(in the rows, 128 means zero)
Each path is a new rotation, seen through one point. The rows after it are directions, each followed by how far the rotation turns it, in deg/step (0 if it stays put).
Each turn is a multiple of 5 degrees from 10 to 175, or 0.
Each row of a path follows its step; steps can be skipped.
path 1
step 0: [123 125 127 125 132 122 130 135 132 119 113 128 131 120 150 124 131 111
 126 123 122 119 127 130 126 117 124 114 122 138 137 122 124 130 128 123
 135 123 124 131 132 134 144 138 113]
step 1: [118 138 136 145 134 130 136 135 110 133 133 129 131 124 125 132 120 136
 116 118 118 134 126 121 124 126 122 122 142 139 121 138 133 122 127 133
 136 134 132 115 121 119 133 126 122]
step 2: [124 127 126 132 120 122 114 130 125 131 121 116 127 132 142 117 114 126
 125 139 143 121 122 108 131 132 127 139 132 118 144 129 133 137 121 137
 124 133 132 122 132 125 126 124 127]
step 3: [129 133 133 132 115 121 143 133 136 123 121 140 114 129 133 113 138 125
 130 121 116 122 132 132 126 124 132 128 128 131 140 139 115 128 121 128
 127 113 136 117 126 142 128 123 128]
step 4: [124 134 125 132 117 122 115 130 120 133 149 129 134 118 131 123 119 126
 118 123 131 132 126 127 120 122 132 119 124 146 125 127 128 110 116 118
 121 131 125 126 130 130 127 147 128]
step 5: [123 142 117 130 122 124 121 129 131 131 117 135 123 117 127 131 122 137
 118 123 131 119 137 124 125 115 128 145 131 115 127 131 149 140 133 135
 135 129 116 120 130 131 133 131 127]
step 6: [138 122 136 129 120 126 123 114 118 119 134 129 122 142 136 118 137 122
 122 129 115 139 140 132 133 128 129 126 137 119 126 144 134 132 116 130
 118 129 131 120 139 131 121 121 134]
step 7: [126 136 129 124 117 117 131 136 137 121 134 139 131 128 133 123 110 119
 139 122 124 141 132 122 135 120 130 139 119 122 127 119 119 115 124 121
 118 135 124 143 116 132 130 132 132]
step 8: [135 128 130 124 123 127 129 134 141 119 122 131 121 125 135 141 136 133
 107 130 115 124 130 118 121 121 135 126 119 141 112 127 141 129 134 130
 134 131 122 131 134 129 123 135 113]
step 9: [119 131 130 124 136 138 129 127 120 128 122 116 133 129 137 124 116 130
 117 118 118 131 142 131 142 130 136 124 141 128 126 132 140 128 124 134
 129 135 130 130 127 120 122 131 154]
Directions:
[125 131 129 131 126 124 128 125 127 129 129 131 129 126 128 130 126 126
 130 131 127 127 128 127 122 130 129 124 129 132 124 126 131 133 127 132
 130 126 127 134 126 128 128 129 129]
100
[127 126 130 128 123 130 129 126 125 129 128 129 125 129 125 124 128 124
 127 130 128 132 125 126 127 125 126 132 127 128 130 128 128 134 131 127
 127 130 131 129 129 124 129 123 133]
90
[134 126 130 126 129 122 130 127 128 129 123 130 124 123 131 128 131 128
 124 128 129 127 126 130 129 127 127 127 128 126 129 123 128 132 128 131
 131 129 129 127 129 129 124 130 129]
130
path 2
step 0: [127 112 133 118 131 112 128 148 129 146 131 132 129 124 132 122 134 144
 116 136 130 121 141 131 118 133 117 137 128 131 125 135 141 128 119 135
 133 129 124 126 126 133 114 127 121]
step 1: [124 118 140 147 128 123 135 132 115 127 143 132 144 128 131 124 141 137
 120 129 118 134 130 128 132 124 125 128 137 127 128 148 137 131 124 127
 130 138 124 126 110 147 130 132 126]
step 2: [116 107 134 130 128 128 143 125 121 129 127 133 129 116 135 132 126 130
 126 125 144 115 149 131 128 132 134 137 128 116 132 130 134 131 121 129
 118 138 144 124 116 140 134 127 123]
step 3: [119 111 127 127 136 125 128 138 126 140 126 135 123 124 108 135 119 140
 125 126 131 125 137 152 124 116 123 135 126 123 117 140 133 127 134 130
 129 140 115 124 119 138 127 129 124]
step 4: [119 122 144 129 126 136 135 142 126 121 123 121 128 123 114 125 143 131
 131 121 121 124 134 127 115 134 128 132 130 133 122 147 122 130 122 124
 123 151 128 139 112 138 129 127 129]
step 5: [112 118 140 127 135 144 138 139 120 134 122 118 136 123 122 125 131 138
 122 124 137 137 149 129 128 130 121 137 122 125 139 120 140 126 133 130
 117 136 131 123 123 130 125 131 142]
step 6: [112 115 135 132 138 130 129 148 134 127 136 131 126 113 127 132 136 123
 126 129 128 135 135 140 124 118 136 127 127 120 129 133 132 137 130 152
 130 135 112 135 127 133 120 140 129]
step 7: [127 132 129 138 124 129 123 134 127 114 131 125 133 120 132 126 143 135
 129 120 136 122 154 138 123 116 125 133 131 138 140 136 130 133 125 133
 129 150 127 137 121 131 114 120 124]
step 8: [125 119 133 146 132 136 123 135 118 139 115 130 116 127 132 131 134 140
 125 116 137 123 144 125 129 126 122 139 131 116 140 143 130 129 127 133
 127 124 129 130 130 137 115 135 143]
step 9: [127 118 119 130 130 121 117 140 122 135 142 121 132 122 121 126 128 125
 128 127 142 142 135 125 116 130 133 136 130 109 135 143 129 138 133 133
 135 141 128 145 121 139 123 136 131]
Directions:
[129 132 128 124 130 129 124 133 129 132 126 125 128 130 124 129 126 131
 125 126 128 130 127 124 125 131 128 131 123 126 126 130 125 128 127 124
 126 131 129 130 129 128 131 129 129]
70
[126 129 128 124 128 124 129 126 125 124 131 128 128 127 125 128 130 125
 131 128 127 129 132 122 129 126 127 126 128 126 127 126 124 130 124 126
 125 132 131 131 131 130 125 125 126]
140
[129 129 127 126 127 131 127 124 129 127 125 130 128 127 127 132 130 132
 129 130 129 125 130 127 125 126 124 128 127 131 122 133 125 129 129 132
 132 130 129 125 130 125 124 129 125]
95
[131 130 130 131 128 132 129 129 126 125 128 125 131 127 128 128 130 130
 130 128 122 124 127 127 132 130 125 133 131 128 130 133 130 128 127 126
 124 126 130 128 131 128 128 126 128]
110
path 3
step 0: [108 110 130 124 140 129 127 138 120 131 131 130 128 128 133 122 121 145
 120 128 119 120 127 125 123 129 131 138 123 123 143 119 131 120 128 138
 129 118 130 128 130 135 135 126 111]
step 1: [133 137 124 118 123 127 116 132 122 129 118 133 129 130 140 128 139 126
 133 134 127 123 123 131 116 140 126 129 127 113 135 142 141 125 138 129
 129 140 116 121 115 118 136 115 126]
step 2: [103 137 135 122 127 130 143 123 126 130 124 130 135 125 119 115 131 130
 139 132 130 140 121 117 123 120 135 130 120 132 135 129 124 110 134 141
 123 123 127 132 134 124 124 116 125]
step 3: [127 129 136 124 119 146 116 132 129 129 132 133 131 122 132 132 125 119
 122 113 113 126 128 123 119 152 129 128 121 123 122 129 125 130 131 141
 134 132 136 137 116 120 118 124 127]
step 4: [125 120 130 115 130 124 142 136 130 136 131 121 117 134 144 126 126 132
 129 134 128 123 119 129 135 123 124 110 126 138 129 133 130 110 129 144
 133 132 132 135 128 120 134 127 111]
step 5: [138 125 137 126 131 136 125 133 117 124 111 135 128 128 124 126 123 115
 120 131 131 130 132 129 125 136 127 128 141 121 139 152 116 127 134 134
 128 121 131 136 130 126 128 110 136]
step 6: [113 116 117 125 134 117 139 123 115 131 121 136 130 130 126 123 126 128
 129 113 124 131 120 133 127 135 123 135 118 126 134 121 131 125 121 141
 122 113 131 140 121 125 140 130 111]
step 7: [125 125 131 128 127 135 113 137 124 120 127 123 121 122 140 130 135 133
 137 128 117 121 126 133 116 138 132 125 120 113 142 137 135 133 129 139
 139 135 122 123 142 130 139 113 132]
step 8: [119 143 130 115 119 129 137 127 115 133 119 129 127 130 122 123 139 139
 125 134 134 138 119 125 117 124 128 131 122 139 135 139 130 119 140 130
 135 118 125 125 125 115 126 132 112]
step 9: [115 135 131 116 126 140 127 130 121 120 125 135 135 128 123 130 119 125
 123 138 114 132 136 120 120 144 126 126 123 118 117 127 129 130 130 148
 118 139 136 138 133 134 122 117 133]
Directions:
[129 133 134 130 125 128 128 133 132 130 127 130 129 126 128 129 124 129
 132 129 128 130 128 125 127 128 125 127 128 130 122 126 128 124 127 129
 128 132 131 131 128 125 124 128 127]
55
[130 127 129 128 124 128 134 128 133 126 128 128 129 128 128 126 129 125
 129 129 130 127 128 128 132 128 126 132 132 125 128 125 131 132 130 124
 132 129 128 128 130 132 126 134 129]
0
path 4
step 0: [119 135 140 121 128 136 119 135 120 128 129 120 138 140 129 130 149 129
 125 121 137 135 127 116 138 125 136 136 143 125 127 128 141 127 118 120
 133 126 120 118 146 124 120 135 132]
step 1: [134 116 138 109 121 143 128 142 136 125 137 123 129 128 137 117 139 133
 130 138 130 133 136 123 126 127 128 126 114 141 127 134 124 129 115 116
 121 129 118 139 125 134 119 131 131]
step 2: [130 120 138 129 130 123 137 128 126 119 132 131 139 138 137 133 155 128
 128 116 115 127 127 138 136 129 129 140 124 143 115 124 143 137 127 126
 127 130 120 124 126 136 129 123 120]
step 3: [118 118 131 134 138 128 124 140 122 129 139 126 139 132 124 140 145 127
 133 134 136 135 135 125 117 121 133 130 130 143 132 136 120 121 119 125
 116 115 121 114 131 135 125 125 143]
step 4: [134 133 147 125 122 132 131 144 119 117 133 119 120 129 134 123 148 128
 120 130 139 124 127 121 139 135 146 128 121 136 131 136 130 120 121 129
 127 133 124 119 133 120 135 120 118]
step 5: [130 119 138 134 123 132 116 126 136 143 137 129 124 141 141 125 143 136
 122 130 133 127 131 144 125 127 138 132 132 144 122 124 134 131 111 114
 125 123 124 132 126 126 113 127 127]
step 6: [128 128 140 137 140 132 137 147 120 122 133 140 134 131 128 134 135 136
 124 132 131 132 125 122 125 137 134 123 120 146 133 122 140 138 131 128
 121 124 115 127 134 145 119 136 121]
step 7: [122 120 147 130 128 117 126 133 137 133 139 119 119 123 128 133 142 125
 135 124 128 129 131 133 126 130 142 140 126 138 139 143 126 142 129 127
 105 135 127 121 130 130 134 120 130]
step 8: [133 134 135 143 127 115 131 138 119 119 134 127 132 140 130 127 134 132
 122 141 138 120 136 128 129 123 149 146 140 140 134 122 130 118 121 123
 130 139 122 128 123 126 119 127 132]
step 9: [125 127 139 124 132 132 103 142 129 130 142 121 113 137 128 122 133 137
 123 129 134 131 127 130 135 120 129 126 132 136 136 125 144 130 118 141
 119 128 121 129 139 138 122 135 123]
Directions:
[130 130 132 130 124 130 129 126 127 127 131 123 128 130 127 130 127 128
 128 126 128 129 126 126 132 132 123 127 130 128 128 128 135 129 130 130
 130 129 126 125 127 131 132 125 126]
160
[131 127 126 126 125 131 132 129 129 131 128 125 127 124 127 126 128 130
 129 129 124 127 123 125 129 131 131 129 128 127 127 133 125 128 124 129
 122 132 127 128 127 126 128 129 127]
120
[128 130 124 132 127 128 129 127 126 132 128 131 136 133 131 128 126 127
 128 127 129 126 129 129 129 129 129 128 131 130 125 129 131 129 127 130
 126 130 129 129 130 124 126 127 133]
130
[125 125 131 128 130 129 127 129 125 128 125 130 129 126 128 130 125 122
 130 130 131 124 128 124 126 127 131 133 130 124 126 130 129 127 128 125
 126 129 129 125 129 129 133 123 128]
90
path 5
step 0: [133 116 133 112 133 122 129 118 111 140 140 136 119 137 131 138 135 136
 131 133 136 117 143 124 135 126 133 127 130 142 126 142 117 133 121 114
 123 129 135 129 134 131 133 138 130]
step 1: [119 130 133 126 141 128 122 114 129 128 135 132 119 123 135 129 135 125
 142 133 121 118 130 131 121 140 132 120 138 126 125 129 112 134 136 137
 117 142 121 138 135 116 146 115 122]
step 2: [121 138 116 116 128 134 117 137 127 122 137 130 116 125 128 148 132 136
 135 135 117 115 122 129 123 136 125 149 117 127 132 121 127 132 135 115
 131 127 113 131 134 125 135 134 130]
step 3: [133 120 132 131 140 119 124 143 125 124 130 145 121 129 144 137 139 135
 129 123 130 120 120 127 130 137 132 118 133 122 128 132 142 133 136 118
 127 135 111 138 119 143 118 131 127]
step 4: [134 118 130 128 144 132 110 135 129 127 130 136 137 140 115 124 140 123
 137 129 116 132 131 119 124 117 123 121 130 133 144 121 125 140 139 117
 133 132 126 129 136 136 128 125 108]
step 5: [136 123 135 111 138 119 125 130 122 135 130 141 125 143 143 130 122 116
 123 131 123 114 134 127 119 122 129 123 119 120 132 118 140 132 119 120
 134 128 135 119 137 120 148 130 130]
step 6: [121 128 138 127 149 124 126 120 132 139 136 127 114 122 119 126 130 117
 118 138 114 113 130 126 142 136 124 128 135 124 134 127 142 119 141 125
 114 132 130 122 119 125 134 124 126]
step 7: [129 138 128 118 137 128 112 144 117 130 130 125 119 130 124 132 126 119
 116 141 120 135 142 128 137 138 127 131 127 129 128 117 116 136 120 130
 134 136 107 123 115 124 123 133 128]
step 8: [134 133 132 131 138 119 111 138 127 130 114 147 125 140 129 133 132 139
 131 119 143 117 138 122 143 124 142 135 129 127 133 131 122 123 132 128
 118 139 122 120 125 119 125 134 137]
step 9: [140 122 122 132 130 129 109 125 130 121 135 129 135 120 136 114 142 133
 134 130 112 117 135 127 132 113 123 118 122 133 141 139 122 130 121 124
 116 137 120 130 118 115 135 126 129]
Directions:
[126 128 128 124 128 129 128 127 128 124 124 130 132 130 129 128 132 125
 128 126 130 126 130 128 128 124 125 124 130 132 132 130 126 127 124 128
 127 130 131 127 130 134 131 125 132]
80
[128 126 125 129 129 125 128 132 129 134 129 132 132 127 126 132 129 126
 128 126 124 123 129 127 127 131 127 129 124 133 126 128 128 127 126 134
 127 129 127 130 128 129 129 128 126]
0
path 6
step 0: [123 130 137 139 134 118 116 126 126 128 130 129 128 120 124 120 132 112
 112 126 135 135 136 134 130 131 139 117 124 134 153 125 118 116 117 140
 134 136 130 135 129 137 136 128 140]
step 1: [131 119 137 124 131 125 136 137 145 135 126 142 139 126 135 130 131 121
 115 139 131 119 128 137 137 136 115 131 133 129 136 117 114 132 123 129
 136 143 140 119 131 141 130 132 117]
step 2: [132 114 125 129 127 125 132 123 119 129 132 144 121 138 119 134 133 119
 136 137 128 129 137 154 130 128 127 127 140 121 122 125 111 130 126 140
 140 121 133 140 116 129 126 138 132]
step 3: [129 120 128 119 125 121 131 119 129 111 135 137 125 108 132 131 145 128
 116 130 115 131 135 141 121 129 138 128 124 119 134 133 119 131 113 135
 115 122 135 128 134 136 120 121 138]
step 4: [115 124 124 137 134 115 122 115 146 132 132 134 126 117 127 141 124 113
 127 126 117 137 135 128 117 145 130 119 134 138 137 122 122 121 119 137
 139 140 125 121 131 127 125 128 123]
step 5: [124 129 127 138 126 114 126 128 132 136 125 136 136 131 121 122 135 120
 112 130 123 118 130 140 135 122 129 127 120 135 134 122 125 145 132 143
 146 136 144 127 123 142 137 126 142]
step 6: [127 121 133 125 129 136 143 126 129 125 127 146 141 133 143 121 127 122
 111 139 124 132 135 147 124 132 130 136 144 123 137 125 120 121 120 129
 134 127 143 127 119 118 129 134 136]
step 7: [124 111 140 131 122 120 126 125 116 121 137 143 120 121 126 139 133 112
 132 131 127 142 127 147 138 133 132 134 127 143 135 128 111 129 117 128
 123 127 122 136 132 134 128 124 129]
step 8: [132 115 123 129 132  98 134 118 134 134 132 140 126 114 129 143 133 130
 124 128 126 125 128 133 122 126 128 120 130 110 139 124 122 125 126 134
 128 137 142 124 135 137 133 121 124]
step 9: [130 127 119 140 133 125 112 124 145 137 127 133 128 131 126 122 136 132
 121 129 121 138 150 142 125 135 125 125 131 129 141 126 117 129 125 145
 138 129 130 134 127 130 126 144 135]
Directions:
[127 128 129 130 128 131 126 129 128 131 126 128 127 129 127 132 126 127
 132 127 128 132 132 128 131 130 131 128 131 125 129 128 125 123 131 128
 134 129 127 125 127 122 125 129 130]
155
[128 129 131 129 127 124 125 128 132 128 124 128 128 128 129 130 127 132
 129 126 130 132 124 127 125 128 128 127 123 127 130 126 129 125 125 135
 127 132 127 128 124 128 127 126 129]
85
[128 128 123 122 127 125 129 127 124 127 129 129 126 123 125 128 129 127
 132 128 130 133 127 126 128 127 128 131 130 130 129 127 128 128 124 129
 125 128 129 128 131 123 128 123 130]
85
[128 127 129 130 127 125 128 130 128 132 129 128 126 129 130 127 130 125
 130 126 127 126 133 121 129 129 129 126 128 127 131 121 133 130 126 128
 128 130 129 129 133 129 128 131 128]
90
